A single turn carries every row of the set below to another of its rows. Some are shown first; where does it send the rows asked next?
q750: 0.766 0.026 -2.135 -1.044 -1.287 0.540 -0.367 0.142 0.301 1.297 2.573
 2.757 2.742 2.284 -1.715
q903: 1.710 4.496 1.687 2.951 1.667 -0.053 0.809 -0.496 -2.451 0.759 1.459
 -1.691 -2.270 -1.446 -0.111
q162: -0.123 1.814 -3.682 0.366 -0.689 -4.002 -0.045 2.511 0.069 -2.452 1.953
 -1.586 -2.388 -0.558 0.783
q535: -1.142 -3.291 -1.267 0.058 -0.613 -1.925 2.234 -0.684 0.832 -0.072 3.893
 -2.288 -3.557 2.726 -0.425
q276: -0.538 1.029 3.801 1.621 -1.974 -1.209 2.567 -0.639 1.341 0.745 -2.730
 0.173 -3.371 -0.158 -0.259
q192: 2.048 -1.209 1.138 2.724 0.895 -3.337 -0.986 -1.910 -2.588 -1.595 3.836
 -0.696 -1.636 3.415 -0.041
q781: 3.615 -0.300 1.184 2.489 0.954 -2.781 3.418 0.022 -0.020 1.127 -1.693
 3.034 1.185 -1.310 0.838
q148: -1.050 0.357 -0.497 1.754 2.293 -5.201 0.608 -0.374 1.784 0.268 -1.405
 0.505 0.053 1.791 2.874
q935: -2.246 -0.282 2.746 -2.023 -1.825 -2.228 0.750 1.060 2.545 1.720 2.761
 -0.317 -1.568 -0.905 -1.547
q792: -1.697 -0.563 -0.258 -0.999 0.092 0.811 1.448 -0.462 -2.226 -0.363 4.276
 0.441 -4.071 -1.962 -1.212
q786: 1.374 -1.316 1.913 2.794 0.763 -2.017 2.967 -2.040 3.677 0.065 -2.039
 1.282 -0.184 2.356 0.332
q186: 0.638 -0.242 -0.794 1.803 0.030 -0.380 -0.672 -0.213 0.336 -3.180 -1.449
 3.294 -0.288 3.968 -0.258
q238: 1.953 3.754 0.702 3.943 2.629 0.534 1.920 -0.461 -2.052 0.461 -0.623
 -1.636 -1.370 -0.430 -0.050
q879: 3.848 0.430 -0.421 2.186 -0.175 -3.209 -1.908 1.598 3.338 -0.348 0.332
 2.087 -2.953 -0.717 -0.852
q706: 1.606 3.702 0.625 4.058 2.464 0.206 2.403 -0.266 -1.347 -0.192 -0.624
 -2.299 -1.745 -0.610 0.193
q258: 1.817 -2.056 1.613 3.546 1.412 -3.880 0.496 -2.701 -0.995 -2.270 2.145
 -1.276 -1.635 3.029 -0.217
q819: -1.415 -0.904 -2.180 -0.753 -0.509 0.955 0.901 -1.206 -3.418 0.734 3.905
 0.624 -3.104 0.935 -0.591
q79: 3.609 -2.133 -1.620 1.969 -2.599 -2.378 1.062 1.788 -2.277 2.842 0.941
 0.086 -2.686 -0.933 -0.944
q181: 0.549 0.919 0.878 2.525 2.389 -0.543 2.855 0.079 3.161 -0.504 -2.715
 1.250 0.448 2.504 0.896
q776: 0.687 0.484 -2.085 -1.523 -1.628 1.055 -0.061 0.717 -0.158 1.357 2.209
 2.761 2.061 2.331 -1.654
q826: 1.557 0.959 -2.770 1.155 0.866 3.140 2.659 0.920 0.163 0.583 2.072 0.042
 -2.005 -1.839 -1.917
q736: 1.527 1.072 -2.010 -0.137 -0.242 -0.313 0.370 0.992 0.746 1.229 1.317
 1.827 4.286 1.569 -1.504
q896: -1.392 -0.743 2.871 -0.588 -0.904 -3.929 1.396 0.923 2.928 2.571 1.797
 -1.414 0.580 -0.376 -1.207
q639: -2.199 0.077 2.892 -1.834 -1.404 -2.007 1.601 1.316 2.338 2.230 2.640
 -0.732 -0.894 -0.857 -1.120
q398: 1.150 -0.717 -1.450 -0.674 2.814 -1.539 -0.906 1.388 -1.261 0.265 4.883
 3.041 -2.746 -0.683 -0.064
q622: 0.434 1.698 -0.818 -1.774 -0.920 -2.485 2.841 -1.569 -2.100 3.116 4.052
 0.287 -3.381 -0.030 1.444
q767: 2.336 -2.628 0.999 4.275 1.254 -3.302 0.586 -2.456 -0.926 -1.908 1.653
 -1.087 -1.566 3.051 -0.101
q10: 2.798 2.336 -0.366 0.416 -2.548 -3.488 2.607 2.371 -0.043 1.062 -0.425
 -0.235 -2.082 3.898 1.827

q162 moves to -> q879
q776 moves to -> q706
q622 moves to -> q148
Where do these go?
q238 moves to -> q639
q276 moves to -> q535
q819 moves to -> q181
q192 moves to -> q736

